One turn sends every row of this set to another row. A few are shown first. Where does it send the rows asked after them?
mutif:  .17  .02  .11  .14  .00 -.06 -.15  .09  .06  .20  .20  .11  .10  .12  .04 -.15  .15  .00  .10  .06  .02  .02 -.17  .18
lif: -.02  .15 -.08  .18 -.16 -.11 -.14  .04 -.06 -.07  .13  .04 -.08  .27  .15 -.04  .10 -.02  .23  .00 -.12 -.03 -.05  .14
tibaf: -.21  .11  .17 -.16  .17  .02  .03  .05  .17 -.21 -.09  .00  .09 -.02 -.03  .09  .06 -.21 -.13  .06  .01 -.21  .10  .04
Tutiv: -.11 -.05  .14  .05 -.16 -.12  .03  .02  .05  .04 -.04  .08 -.14 -.05  .09  .11 -.04 -.05 -.15  .08  .29 -.33  .16 -.03
Funov: -.06  .11  .06 -.22  .03 -.07  .06  .14  .02  .17 -.16 -.05 -.15 -.10  .17  .06 -.18 -.12 -.03 -.04  .06 -.30  .20  .06
vol:  .27  .00 -.10 -.05 -.03  .21 -.08  .07  .00  .12  .13  .06 -.10  .08 -.12 -.13  .11 -.09  .05  .13  .01 -.09 -.16  .24
Ros:  .13  .07 -.13  .17  .00 -.08 -.07 -.06 -.11 -.09  .04  .06 -.03  .21  .04  .06  .14 -.02  .24 -.12 -.12  .13  .06  .05
Mem:  .07  .06 -.07  .06 -.13  .04 -.14  .13 -.06  .06  .17  .07 -.07  .19  .06 -.20  .20 -.02  .17  .14 -.02 -.17 -.18  .19
lapir:  .13  .16 -.12  .13 -.08 -.02 -.10 -.10 -.02 -.11  .09  .02 -.12  .20  .02  .13 -.04 -.08  .14 -.09 -.16  .15  .05  .15
kepud: -.11  .01  .14 -.06 -.09 -.20 -.10  .09  .10  .08 -.09  .01 -.10 -.13  .17  .12 -.12 -.18 -.14  .12  .17 -.26  .13  .01
Vur:  .31  .06 -.13  .01  .00  .18 -.05 -.08  .02  .01  .08  .04 -.14  .09 -.15  .07 -.03 -.13  .03 -.02 -.08  .10 -.02  .20
sugat: -.04  .06  .06 -.10 -.10 -.03  .07  .12  .00  .09 -.19  .08 -.24 -.09  .08  .04  .02  .04 -.13  .05  .20 -.31  .28  .09
ses:  .05  .03 -.08  .18 -.06 -.08 -.10  .09 -.11 -.02  .16  .10  .03  .23  .09 -.06  .24  .03  .27 -.01 -.02 -.02 -.07  .02
nobim: -.26 -.04  .19 -.22  .16 -.02  .09 -.01  .10 -.10 -.12  .01  .09  .06  .02  .10  .06 -.20  .05  .00 -.06 -.27  .11  .07
beba: -.18  .02  .19 -.02  .03 -.11 -.04  .01  .17 -.10  .00 -.01  .06 -.06  .05  .16 -.08 -.26 -.16  .09  .15 -.24  .05 -.04
fov:  .21  .00 -.11  .09 -.03  .05 -.08  .17 -.10  .12  .18  .10  .00  .13  .00 -.16  .22  .00  .16  .06  .08 -.10 -.15  .05
Nad: -.05  .01  .04 -.25  .11  .06  .03  .05 -.05  .19 -.16  .13 -.23  .02  .11  .02  .00 -.03 -.18  .02  .20 -.26  .20  .13
fumeg: -.20 -.03  .17  .09 -.02 -.05  .09 -.08  .10 -.17  .00  .06  .00  .03 -.01  .14  .03 -.13 -.15  .04  .21 -.30  .10 -.05
Zovub:  .15  .15  .02  .17  .11 -.08 -.08 -.08  .00  .02  .00 -.02  .05  .18  .06 -.09  .08 -.04  .13 -.12 -.19  .16  .03  .24
Sekon: -.16  .08  .08 -.27  .15 -.03  .10  .05  .02  .00 -.25 -.06 -.06  .00  .11  .01 -.03 -.15  .03 -.05 -.09 -.28  .22  .13
vis:  .33  .04 -.20  .09  .07  .06 -.02 -.07 -.09  .01  .00  .02 -.09  .09 -.08  .04  .05 -.08  .11 -.12 -.07  .13  .06  .10
Mamik: -.28  .08  .12 -.08  .22  .02  .09 -.10  .03 -.16 -.06  .10 -.02  .18  .07  .15  .03 -.11 -.13 -.09  .09 -.18  .15  .01
Mur: -.14  .10  .05 -.24  .24  .11  .10 -.03 -.01 -.02 -.18  .11 -.14  .10  .03  .10  .03 -.05 -.16 -.08  .07 -.16  .25  .13
Med:  .38  .00 -.18  .03  .05  .14 -.04  .08 -.08  .14  .09  .05 -.07  .04 -.10 -.10  .10 -.06  .07 -.01  .05 -.01 -.08  .09
luv: -.10  .14  .06 -.17  .06  .09  .15  .08  .02 -.09 -.23  .05 -.15 -.02 -.01  .01  .11  .02 -.12 -.02  .07 -.28  .31  .14
Nufu:  .25  .09 -.16 -.02 -.02 -.01 -.08 -.05  .07 -.04 -.04 -.07 -.03  .12 -.13 -.09 -.03  .07  .17 -.05 -.11  .13  .14  .23
gem: -.14  .16  .12 -.29  .13  .01  .01  .15  .10 -.08 -.23  .02 -.04 -.05  .03  .02  .10 -.10 -.10  .07 -.04 -.21  .24  .16
Vezu: -.22 -.08  .24 -.15  .05 -.06  .04  .03  .14  .00  .06  .07  .09  .00  .03  .19 -.05 -.20  .00  .04  .11 -.27  .01 -.04
tagen: -.29 -.02  .15  .02  .08 -.09  .01 -.07  .01 -.02  .04  .11 -.04  .16  .17  .11 -.01 -.12 -.13  .00  .24 -.29  .04 -.05
Dori:  .05  .05  .10  .19  .04 -.13 -.13 -.03  .03  .05  .12  .06  .13  .22  .09 -.13  .19 -.02  .18 -.01 -.11  .07 -.09  .20
das:  .06  .10 -.09  .08 -.04 -.08 -.10 -.04  .10 -.17  .06 -.05  .09  .23 -.09 -.08  .07  .09  .25 -.04 -.12  .10  .07  .15
fufe:  .35  .02 -.16 -.02 -.09  .01 -.11  .04  .07  .13  .04 -.07 -.06  .03 -.13 -.18 -.07  .06  .11  .04  .04  .01  .03  .19
runa:  .33  .09  .03  .07  .04  .03 -.10  .10  .05  .27  .14  .06 -.01  .03  .00 -.14  .02 -.01  .02  .00  .02  .08 -.09  .22
Kote: -.15 -.05  .10 -.08  .01 -.07 -.02  .04 -.04  .19 -.03  .13 -.17  .06  .19  .03 -.03 -.07 -.16  .07  .30 -.33  .07  .02
Leg: -.09  .10  .09 -.22 -.03 -.12 -.07  .17  .05  .09 -.24  .02 -.16 -.12  .15  .03 -.01 -.08 -.10  .11  .06 -.25  .25  .14
dabi:  .05  .04 -.05  .13 -.12 -.10 -.14  .05  .12 -.09  .21 -.02  .14  .22 -.05 -.15  .07  .07  .22  .05  .02 -.03 -.09  .08
reki: -.09  .01  .16 -.16 -.03 -.09  .02  .13  .10  .17  .04  .03 -.05 -.09  .12  .17 -.20 -.15 -.05  .01  .18 -.29  .07 -.04
rela: -.19  .08  .13 -.05  .11  .08  .17 -.05  .08 -.25 -.13  .03  .00  .05 -.07  .07  .12 -.09 -.13 -.01  .08 -.27  .20  .05
dedev:  .22  .00 -.09  .07 -.14 -.04 -.14  .10  .10  .10  .19 -.04  .04  .10 -.08 -.22 -.01  .05  .13  .11  .13 -.08 -.11  .11
Kasu:  .32  .18 -.03  .09  .12  .01 -.05  .00  .02  .16  .01 -.01 -.03  .07  .02 -.10 -.02 -.03  .05 -.11 -.11  .17  .03  .25

nobim moves to -> Funov
tibaf moves to -> Leg
Where do these go?
Med moves to -> ses
das moves to -> fufe
rela moves to -> sugat
Mem moves to -> lapir
Dori moves to -> Kasu
Nad moves to -> tagen

